Named turns come first, each shown by rows before and after it. Which turns, in which order, take the first row of each pair that follows to the second? Write the first one first, as in the answered first pair.
Rov (before -> after):
[-10.0,-34.1,-17.4,22.4,12.4,-13.1,31.2,-3.9]  ->  [11.2,-31.0,-12.1,23.0,4.9,-29.4,4.4,25.1]
[-6.7,-5.6,1.9,15.4,1.0,22.1,-0.9,-6.5]  ->  [4.0,-4.3,7.4,16.5,-4.4,11.9,-14.7,11.1]
[15.9,1.1,3.0,10.4,24.5,-3.7,-23.0,30.6]  ->  [0.6,1.1,38.8,-2.5,19.8,0.3,18.5,-8.4]
[27.1,1.1,-10.9,-8.9,-36.6,-34.3,-24.5,10.8]  ->  [-5.1,-3.4,2.0,-14.2,-28.4,-14.2,28.5,-43.4]
nuler (before -> after):
[-12.2,2.3,29.3,11.3,4.5,3.8,6.8,3.4]  ->  [-8.2,-3.4,22.5,16.5,6.8,-1.5,-4.3,18.3]
[-19.3,-6.3,-64.7,4.6,-9.5,14.2,14.2,-27.2]  ->  [-23.8,-6.7,-57.2,7.6,-2.0,16.3,23.1,-29.8]
[12.2,-8.4,11.3,5.6,-13.3,-10.6,4.9,-0.7]  ->  [13.1,-10.4,11.3,4.7,-12.8,-9.6,6.8,-4.3]
Lel (before -> after):
[15.2,-13.5,-26.7,9.4,-18.4,-14.2,-17.7,19.6]  ->  [-4.6,1.6,-29.5,-6.6,-28.0,4.0,4.9,-23.2]
[-3.8,-18.0,8.3,10.8,26.4,-0.9,18.3,2.2]  ->  [16.8,-3.2,-11.2,4.5,7.6,-8.2,-22.1,25.5]
[6.5,-15.7,-6.0,5.1,-10.2,-27.3,5.5,7.2]  ->  [3.4,-2.8,-15.5,-3.3,-23.5,-20.4,-1.5,-4.7]
Then:
(two turns a pair)
[2.8,-5.8,-27.1,3.2,-5.9,-16.9,-20.1,17.6]  ->  [6.8,2.9,-11.1,-11.2,-24.0,-18.6,-19.0,6.4]
Lel Rov
[-6.5,6.8,-29.6,-7.7,11.0,6.1,-14.6,-4.4]  ->  [-9.0,-5.9,-21.6,1.4,25.4,3.9,-2.5,-2.5]
Lel nuler
[-0.5,0.6,-5.4,-28.8,-23.1,-1.6,5.2,-30.3]  ->  [-8.3,5.7,-17.6,-25.2,-15.0,12.3,3.0,-31.3]
Rov nuler
[-13.5,-14.5,-24.6,17.5,27.2,-4.5,-5.0,-1.0]  ->  [-8.4,4.3,-39.1,-0.1,-0.2,-7.2,-22.2,-9.4]
Lel nuler
[4.6,7.0,-34.9,-1.8,-26.1,-3.2,-2.9,-1.7]  ->  [5.2,-22.1,-6.4,21.7,7.7,-15.2,19.1,19.8]
Lel Lel
[-13.8,-3.1,17.9,13.3,51.3,33.8,9.9,1.3]  ->  [-3.2,35.0,-17.1,-13.6,7.3,42.8,-31.7,-9.6]
Lel Lel
[-15.3,-10.2,16.5,14.0,37.7,7.3,2.3,4.5]  ->  [-13.8,21.0,-14.9,-10.9,-0.9,19.1,-18.8,-19.7]
Lel Lel
[10.4,11.7,44.4,-25.2,4.0,-9.5,-3.1,-17.9]  ->  [21.6,10.9,30.6,-14.7,12.7,-12.1,-30.9,11.5]
nuler Lel
[-5.1,3.1,12.1,1.2,39.4,14.4,0.4,-4.7]  ->  [0.9,23.3,-9.5,-12.2,15.5,18.8,-20.5,-9.2]
Lel Lel
[-9.1,-14.4,11.6,-4.3,-12.8,-14.2,47.0,-27.0]  ->  [22.2,-16.4,3.3,2.0,-25.0,-39.6,4.7,22.9]
Lel nuler
[0.5,-21.5,-25.0,17.3,7.6,-13.9,5.0,17.5]  ->  [16.3,-2.2,-5.4,-2.7,-24.9,-25.7,-9.6,12.5]
Rov Lel
[-2.4,-5.8,0.5,9.9,38.9,13.5,9.3,15.3]  ->  [-0.9,-5.1,17.7,6.5,34.7,11.9,19.1,5.0]
Rov Rov
[11.0,14.5,23.3,-7.9,-15.7,7.4,-46.3,27.1]  ->  [-22.0,21.6,7.2,-15.1,-6.6,38.9,-9.5,-29.6]
nuler Rov
[-0.1,7.4,-32.6,1.9,15.9,22.6,-26.2,2.5]  ->  [-14.7,5.4,2.5,-7.5,12.4,26.0,11.9,-33.5]
Rov Rov
[-8.6,-7.3,25.1,0.3,8.0,-2.0,26.0,-14.0]  ->  [13.4,-0.7,-8.6,2.2,-6.6,-9.4,-22.2,27.9]
nuler Lel
[-0.4,9.7,5.1,-2.3,-16.3,-11.9,-3.0,-12.3]  ->  [-12.7,8.0,-7.3,3.3,-1.5,1.6,5.9,-18.9]
Rov nuler
[-7.2,-28.8,-30.2,27.9,41.5,3.8,9.2,26.4]  ->  [-3.4,19.2,-56.6,-14.6,-23.4,13.0,-26.7,-6.6]
Lel nuler
[-8.2,-1.9,-16.6,27.1,-4.2,-19.7,14.7,-8.5]  ->  [3.5,6.7,-7.5,19.4,-23.2,-29.1,4.5,-3.8]
Rov nuler
[13.4,6.9,7.3,-5.7,-9.9,1.0,-27.3,8.4]  ->  [-5.1,10.5,-2.9,-10.4,-4.9,18.9,-8.2,-21.0]
nuler Rov
[2.3,-1.0,-4.2,12.2,-5.1,-7.5,-24.7,45.1]  ->  [-29.4,19.0,0.5,-12.2,-12.2,27.2,7.8,-22.2]
Lel nuler
[2.8,27.9,0.1,-22.8,-1.9,17.8,-34.0,-1.0]  ->  [-3.9,29.6,4.2,-20.4,9.0,25.0,-30.4,-4.9]
nuler Rov
[7.6,8.7,12.6,6.4,24.4,14.1,-33.1,21.3]  ->  [-6.7,24.7,6.0,-14.8,-1.5,26.6,-16.2,-26.9]
nuler Lel
[11.7,-29.4,-15.0,15.4,28.4,-7.1,-12.5,15.3]  ->  [19.9,1.8,23.7,-19.0,-24.3,-15.8,-11.8,-12.2]
Lel Rov
[-13.3,-23.5,4.1,-13.8,-18.7,0.8,18.7,-35.6]  ->  [-0.4,-38.5,-25.4,11.0,7.6,0.0,-17.1,20.1]
nuler Rov
[17.4,-18.2,-2.6,14.1,28.9,-14.9,-26.7,52.4]  ->  [13.2,30.2,17.2,-41.1,-38.8,-5.3,-20.5,-16.4]
Lel Rov
[-24.8,-7.8,-20.7,-2.8,13.8,4.5,5.9,-1.5]  ->  [-1.4,-9.9,17.5,-4.1,5.1,-20.6,-2.5,24.1]
Lel Rov
[4.5,-4.2,-54.9,0.0,-1.2,29.2,-19.7,-2.2]  ->  [20.2,11.2,31.2,-30.2,-36.8,6.6,3.6,-24.7]
Rov Lel
[19.3,-11.0,7.7,-0.1,0.3,-14.4,-8.9,21.9]  ->  [6.9,5.0,5.0,-20.0,-21.4,-3.3,3.7,-17.4]
nuler Lel
[-8.7,-14.3,26.2,12.9,38.1,2.9,19.1,15.0]  ->  [-9.0,-16.2,35.6,7.6,22.1,-8.6,30.2,3.6]
nuler Rov
[1.5,24.5,20.2,-1.2,11.0,11.8,-17.6,12.1]  ->  [-4.5,16.6,24.4,7.1,23.8,12.7,-6.2,10.6]
Rov Lel
[9.2,-14.5,-41.5,8.8,-13.5,-16.3,-12.1,20.4]  ->  [-16.9,-4.3,-32.1,-4.3,-9.0,7.9,23.1,-32.7]
Lel nuler
[1.6,-0.6,-27.9,-5.3,-32.0,-12.8,2.1,-16.5]  ->  [0.2,-26.4,10.9,16.6,4.5,-20.9,30.2,1.2]
nuler Lel
[-4.2,-2.9,10.9,-2.6,-14.8,-10.2,-24.3,18.0]  ->  [-13.5,-18.8,23.2,6.9,3.9,-8.5,-2.8,16.0]
Rov Lel
[-16.2,19.4,5.2,8.2,30.0,23.9,6.0,9.3]  ->  [-8.5,18.4,31.0,2.4,21.8,15.1,11.1,9.2]
Rov Rov
[-14.8,25.0,53.9,-22.4,20.7,34.4,11.4,-28.3]  ->  [-25.5,17.6,-15.7,-0.1,47.8,55.7,-9.7,-8.1]
Rov Lel
[5.5,2.6,-1.4,-2.2,14.6,4.7,-49.0,34.9]  ->  [-12.0,17.8,33.9,-32.7,-15.6,10.0,-6.4,-27.3]
nuler Rov
[-7.9,4.8,-2.3,-12.0,19.2,5.8,-4.8,-12.8]  ->  [2.9,-3.2,10.0,-6.0,24.7,-4.3,-11.4,5.1]
Lel Rov
[4.9,15.8,-5.5,-7.7,-7.3,7.8,-26.3,5.3]  ->  [-15.4,-2.9,8.3,5.5,22.6,18.4,6.2,-9.0]
Lel nuler
[-4.5,-36.2,-55.7,-3.0,-47.3,-29.2,34.2,-31.6]  ->  [4.1,-67.8,-20.7,27.9,-4.6,-45.2,42.8,14.5]
nuler Lel
[-11.5,-1.9,-3.6,8.8,30.3,20.7,11.6,-9.1]  ->  [9.5,-3.0,36.5,3.2,15.3,-1.4,2.6,11.2]
Lel Rov
[-2.6,5.9,-13.8,1.8,13.8,12.8,-17.8,14.7]  ->  [-13.0,-2.5,-2.2,4.1,23.0,18.5,5.2,-0.8]
Lel Lel
[-15.6,-2.7,-32.1,10.4,3.9,6.6,-3.5,-18.8]  ->  [8.8,-14.3,8.7,17.9,2.6,-23.6,-13.2,21.5]
Lel Rov
[-5.6,-9.8,-56.7,13.4,3.3,-0.7,-10.2,11.1]  ->  [17.6,14.1,17.1,-20.3,-44.6,-25.3,-2.4,-8.4]
Rov Lel
[5.6,-20.4,20.4,1.8,16.5,8.1,-19.0,9.5]  ->  [3.2,1.7,10.9,-16.5,-6.0,18.2,-27.6,-12.6]
Lel nuler
[0.9,-1.4,37.9,5.2,-0.5,-15.1,35.4,-15.8]  ->  [17.2,-16.8,14.3,22.8,6.5,-27.7,8.6,25.2]
nuler nuler
[3.7,10.5,23.7,-19.1,-4.6,-1.1,7.8,1.4]  ->  [10.2,8.7,19.0,-12.5,-0.7,-3.9,-6.8,18.2]
nuler Lel
[-11.1,28.2,-51.2,-4.5,-5.5,9.6,-9.3,-29.4]  ->  [8.7,43.8,25.8,-24.3,-29.3,-12.8,-8.9,-26.4]
Rov nuler
[-4.6,-8.1,8.8,5.2,13.4,4.6,24.1,-22.1]  ->  [18.9,-6.0,30.1,3.0,1.4,-14.0,6.4,3.4]
Rov Rov
[-8.5,5.6,-18.6,-11.3,-24.2,-3.4,5.2,-13.4]  ->  [-1.3,3.5,-25.5,-1.3,-12.4,-2.9,-16.9,14.2]
nuler Rov
[8.1,29.9,8.7,-27.1,-20.2,8.1,-31.3,-4.2]  ->  [-2.9,3.9,49.3,-7.0,23.2,11.9,7.7,-1.3]
nuler Lel
[17.9,-13.6,33.1,3.7,11.1,-2.7,18.9,-2.9]  ->  [18.8,14.4,4.0,-18.2,-24.3,9.1,-3.8,-20.7]
Lel Lel
[-4.9,-0.2,-4.7,9.7,24.0,8.6,13.5,-10.7]  ->  [18.8,10.0,-8.4,0.7,-2.3,-7.3,-17.5,9.2]
Rov nuler
[-8.9,-15.4,-23.8,10.2,-2.9,0.6,12.4,-6.7]  ->  [-3.9,-15.7,8.0,5.2,-10.9,-6.3,23.2,-13.1]
Rov Rov
[-8.6,33.4,-15.4,-5.4,5.1,32.9,-19.2,-2.3]  ->  [-14.6,29.3,-7.7,1.4,20.6,38.1,-11.6,-0.4]
nuler nuler
[4.0,-6.4,31.2,-0.2,14.5,-15.6,10.0,18.3]  ->  [14.7,1.2,16.2,-9.6,-9.4,-24.5,-8.5,22.6]
nuler nuler
[25.4,20.7,-11.0,-6.3,-10.7,-11.0,-34.3,5.5]  ->  [-6.3,4.5,11.2,2.0,28.8,13.8,20.3,-33.3]
Lel nuler
[20.4,-4.4,-25.2,8.9,-8.5,-13.8,-36.1,42.6]  ->  [-23.8,-24.6,11.2,11.2,20.2,7.8,45.5,-22.0]
Lel Lel
[12.8,-5.8,3.1,2.6,-3.1,-10.1,-15.6,16.0]  ->  [-5.8,6.1,6.1,-9.9,-4.9,12.8,3.7,-21.6]
Lel nuler
[-9.5,-3.0,9.8,13.2,24.2,28.6,-7.1,12.7]  ->  [1.5,14.1,8.7,-2.3,-4.8,25.1,-27.7,13.0]
Rov Lel
[-12.3,-18.9,-17.1,9.3,-30.3,-29.9,-1.5,5.8]  ->  [-25.5,-15.9,-9.0,2.7,-24.8,-16.9,19.5,-18.7]
Lel nuler
[-17.4,17.9,10.0,-5.9,-27.3,0.0,25.5,-31.4]  ->  [-7.7,1.7,-32.6,30.0,14.0,5.0,-13.8,27.4]
nuler Rov
[22.8,-7.5,-25.2,0.7,-18.5,-0.3,1.6,-24.9]  ->  [26.4,-21.4,-26.5,15.9,-0.5,-7.8,-2.6,-1.1]
Lel Rov
[8.3,13.6,1.8,-18.5,-18.3,15.5,-5.5,1.9]  ->  [-0.3,-10.4,15.2,-1.0,14.0,16.6,18.0,8.5]
Lel nuler
[2.0,9.1,19.0,11.3,28.8,10.6,-23.2,22.4]  ->  [-0.5,30.8,25.9,-11.9,-0.4,16.3,-17.6,-10.3]
Lel Rov
[28.9,-11.6,24.5,13.3,-7.0,-32.8,-15.8,14.7]  ->  [17.5,-27.3,7.4,30.2,18.3,-23.8,-5.2,18.3]
Rov Lel
